Which row each row swaps with, under one turn or mirror:
Zer: [16  0 -5  3 -2 19 -5 11 -4 58  6 -7 35 18 15  8  0]
bazuv: [ -2  28 -14 -14 -31 -15  -8 -37  -3  16   5  20  -4 -17  11  -6 -18]
nam: [  8  -1  18 -17 -14  -9  11 -14  -5  14  22  11  29   5  11  -9 -17]
domi: [  7  35 -17  -9 -23 -16 -13 -38  -7  33  13  12  -9 -30  -3  -1 -13]
Poseb: [  1   2   5 -17  -2 -10   6 -10 -14  23  16   6  43   8  12 -15   2]
Dopar: [  8   1   6 -13 -12 -13  10 -11 -16  31  10  11  39  -5  27 -10  -8]
Fusu: [ -4  33 -24 -10 -20  -7 -14 -37   1  15  19  -2 -22 -12   4   9 -19]
Gosud: [ 21  -2  -6  10   8   8 -19  10  -2  50  19   1  30  23  17   3   6]
gof: [17 -2  6  0 -3 25 -6 10  7 41 19 -8 24 29  0 10 -9]
megi: [ 11  26 -21  13  -7  26 -28 -11   5  55   9 -19  -8  16  -6  18  -7]
tefe: [ 15  34 -28   6 -14  15 -29 -17   4  58  10  -6 -14  -8 -14  17  -6]
dodi: [  1  32 -31   1 -13  14 -25 -23   9  33  17 -14 -25   3  -3  20 -13]
Lobap: [  1  29  -5 -11 -23 -20  -6 -40  -3  15   7   9  -5 -24   7  -2 -23]
pelo: [ -6  29  -8 -20 -25 -21  -4 -31 -12  15  19   8  -6 -22   7  -5 -12]
tomib: [ 22   1  -3  -5   5   7 -10  18   7  44  17 -11  35  19  15   3  -1]
ruzaf: [ 12  27 -20  11  -9  25 -28  -9  13  51   3 -17 -11   6  -9  21 -12]
soban: [ 8  1 -4 -4  6 16 -7  7 -5 44 13 -9 39 26  3 -1  8]
doba: [ 16   2   6 -17  -2 -19   3   0  -2  23  20   4  38   0  24 -11  -8]
vage: [ 14  -1   3  -5  -1 -21  -4 -10 -13  26  22  18  33   3  27 -12  -1]
funo: [  7  25 -23   4 -21  16 -26 -12   2  50  -2 -17 -20   3  -9  25 -13]
Lufuv: [  1   2   4  -7 -16 -28   5 -23 -17  20  20  18  21   2  19 -16  -7]
dimak: [ 12   1 -11  15  -2  17 -17   9   0  56  15  -8  15  32   3   9   4]
dusog: [ -1  27  -5 -11 -22 -22  -4 -44 -12  16  14   9  -1 -17  10  -8 -18]
farir: [  9  27 -28   7 -18  28 -29  -7  13  51   0  -5 -10  12  -4  18  -7]
penuf: [  5  27 -24   2 -11  24 -27   1   5  53  14 -18 -13  10  -9  20  -1]
Zasuf: [ -1  26 -12 -13 -31 -18  -9 -36 -10  23   1   2 -15 -20   2   6 -21]

Lobap is swapped with ruzaf
megi is swapped with dusog
Gosud is swapped with vage
dodi is swapped with Fusu
Lufuv is swapped with dimak
domi is swapped with tefe

Which row each row swaps with, under one turn or mirror:
vef: [ 17  -2  -8 -13  -7  -8  -9  -7  -4   6   6   8 -39  -5   6  -5  22  19
 -11  -5  -7 -28   4  14   0]
robek: [ -4  -7  -9  -8  25 -15  -7  -8   0  13  -3  11  24  20   4  28  22  -3
   2   2  20   5 -14   0  25]
paku: [-10 -11  13  19   7   0  -6 -12  13 -19   9   8  32  27 -10 -27   5  10
   3  12  16 -25  17  14   0]
mil: [-21  21 -12  -1   8 -25   4  13  -5   6 -12 -11 -15  -7  10  20  15   0
   0 -14   6   4  -1  11  -1]
fuvu: [ 15  15   9 -26  -3 -23   1   8 -16 -23 -13  11   2   8  -4  -9  -4   2
 -15  17  14 -26 -27   6  11]
Fide: [ -9 -16 -11  -1 -24  21   8 -31  11  -1  -3  11  -1  15   4 -17 -16 -17
  -2  14  16  -9 -19  -7  -8]
Kub: [  8 -21   7  16  26   2  -2  -9  19  -4  41   0  10  10 -27   2  -3  13
   9   8   7  27 -11  -1   7]
lupa: [  8   7   7   8  10   6   0   3 -21   8  34 -19 -29   0 -29   0   5  24
 -20   1  13 -13   5  13 -10]
zov: [-27   8  -5 -24  -2 -10  23  -5  -4  -3 -14   9  -7  -5 -37   7   6  16
  -6  -8   2   2   7 -10  22]
tatu: [ 33  -9   1  -3  23   2 -13  -9   8  33   1  12  -1   6 -30  -6   1 -11
 -10  11   7   4 -18  -5  20]
kab: [  6 -12  11   3  21   6  -8  -7   5 -13  32   2   2   2 -50 -11 -22 -11
   6  -3 -11   7   6   9  -1]
nukov: [-22  -9  17  19   7   6   6  -5   9  -9   9   9  35  22 -22 -23  -9   6
  -2  10  27  -7  20   0   1]
Pabu: [ -3 -21   1   9   9  -6 -13  -9  -4 -14  33  -9  -9  -9 -29 -10 -21 -14
  -2   0 -26   0  16   5   3]
Baga: [ 27  -1  14 -17  -4 -27  -4   6 -19 -31  -9  15   5   5  -4 -17 -10   7
  -7  17  12 -18 -17  13   4]
dum: [-21   7   6  19  20  13  14   6 -22  19  10  -4 -13   4 -31 -15   5   3
  -2  -7  35  -4  13  -3  -3]
tuzi: [ -7 -15 -11   7 -15  19  -3 -27   5  -4   9  10   0  15  -2 -34 -17 -17
  -1  21   8   0 -27  -7 -10]
risus: [ 10   0  -2  -8 -12  -2  -5 -12  12   8  -8  13 -19   5   9 -14  33  21
  -1   1  -6 -35   3  10   1]
Lenik: [-28  26 -14  -9  -6  -8  10  -6  -9  -3 -16   1 -25 -14 -23  12  -3  17
   3  -7  -1  -5   4   1  12]
Tugal: [ -1 -16  -6  15  -5 -18 -26  -4  -2  14  15  -7  18   5  11   7   7  16
  -1  14 -15  24 -17  13  -9]
muna: [ 13 -15  -8  -8  18 -28 -11  17   8 -19  16  15  -4   9 -14  17   3  16
 -12  20  23  -7 -33  20   0]
puf: [-39  10 -16  -4  -8   1 -16   3 -32 -12   8 -10  13  10   5   5 -10  18
  -5   8   9   3 -11  20  -4]
dagib: [-17   0  -9  14   0  13  -9   6  13   4 -10   9  -3  10  15   2   4 -19
   5  24  13  22  -7 -16 -19]

Pabu is swapped with zov
muna is swapped with dagib
Baga is swapped with Fide
puf is swapped with tatu
dum is swapped with lupa

Which row each row swaps with, under one turn or mirror:
tamep: [ 13  14   7   2 -42 -17   6  -1  14 -38  21  51   1  16  -6  -2  69   2
 -26   1  23 -22   6  -3  16  14  30   8   2   7  -6  15 -31 -21   2  33]
tovem: [-14   1  18   6 -22  17  13 -14  27 -27  16  29 -28   9   6 -16  51   8
 -12  10  14 -29  13  10 -19  30   3 -16  -2 -33  28  10 -25 -29  -9  18]
Sar: [-16  -3  -3  14 -26  12  12 -16  14 -20  -1  42 -19 -17   3  39  20  15
   5  15  -6 -12  12   0  -7  20  17 -10  -2 -31  27  -2 -43 -25   3 -12]
nubi: [ 14  18  -3  -1 -11 -17 -27   7 -15 -20   3  31   6   2  10 -21   2   8
 -21   2  23   7 -12 -36  -2 -10  11  15   3  -2 -20  11 -33 -32  19  15]
susos: [ 10  47  -8 -12 -23 -16  10   2   4 -19   8  26  -7  -3   7 -15  34   2
 -19 -19  28  -9   4 -26  -2   5  18  32 -14  14 -35  18 -11 -24  -6   9]
zivos: [-22   0 -10   8 -18  11  -4 -13  10 -31   7  54 -29  21  -5  -9  43   3
 -27  28   7 -26   4  13   6  30   5  -3   5 -30  20  -5 -48 -17   2  29]
laret: [  3 -12  -4  18  18 -38 -26  -6  12 -14   7  33   0   6 -14   5  24  12
 -17 -12  -1 -11   3 -29  11  17  -9   1  20 -15   5  23 -39 -22   1  11]
vevub: [ 14  34   1 -10 -17 -19   1   2  -2 -29  -2   9  -6  -9  18 -18  10   7
  -5  -4  33 -14  11 -49 -15   3  25  30  -7   5 -18  27 -32 -19   8   6]
ligi: [ 11  18   5   2 -43   1   9  -3  -2 -23   1  34   3 -25  17  29  10  16
   7   3  14   4   2 -22 -11  -7  36   5 -11  -5  -4   5 -31 -34  13 -13]
Fum: [-24   8  -9   5  -4   4  14 -19  21 -32   0  24 -41   8   1  -5  36   3
 -10  17   9 -44  28  -8  -8  43   7   9   2 -28  28  13 -50  -5  -8  13]
viv: [-16  25   2  22 -39 -10  19   0  -5 -32 -16  33 -28  10  -6  20  29  -9
 -29  12 -18 -28   0  13 -11  27   3   3  -9   4   6 -26 -22 -15   0  11]
govib: [-26  13 -21   9  13  -5   7 -16  23 -10   2  31 -38   6 -13   0  37   3
 -19  -8  -4 -29  17  -3   3  43 -16  12   2 -25   7  12 -30 -14 -21   5]
Risig: [ 16  12  21  -2 -10 -10 -10   2   5 -15  10   8   2 -10  20 -25  13  14
  -4 -14  26  -1  -3 -35 -27  -5   6   0  -4 -11  -6  26 -14 -42   5   1]
gupas: [ -1  29   2  21 -21 -29   0   8 -19 -20 -21  18 -11  -3   0  16  -3  -3
 -24  -4 -16  -8  -9 -19 -17   7  -3  11  -6  12 -13 -14 -16 -25   8  -3]

Sar is swapped with ligi
laret is swapped with tamep
susos is swapped with govib

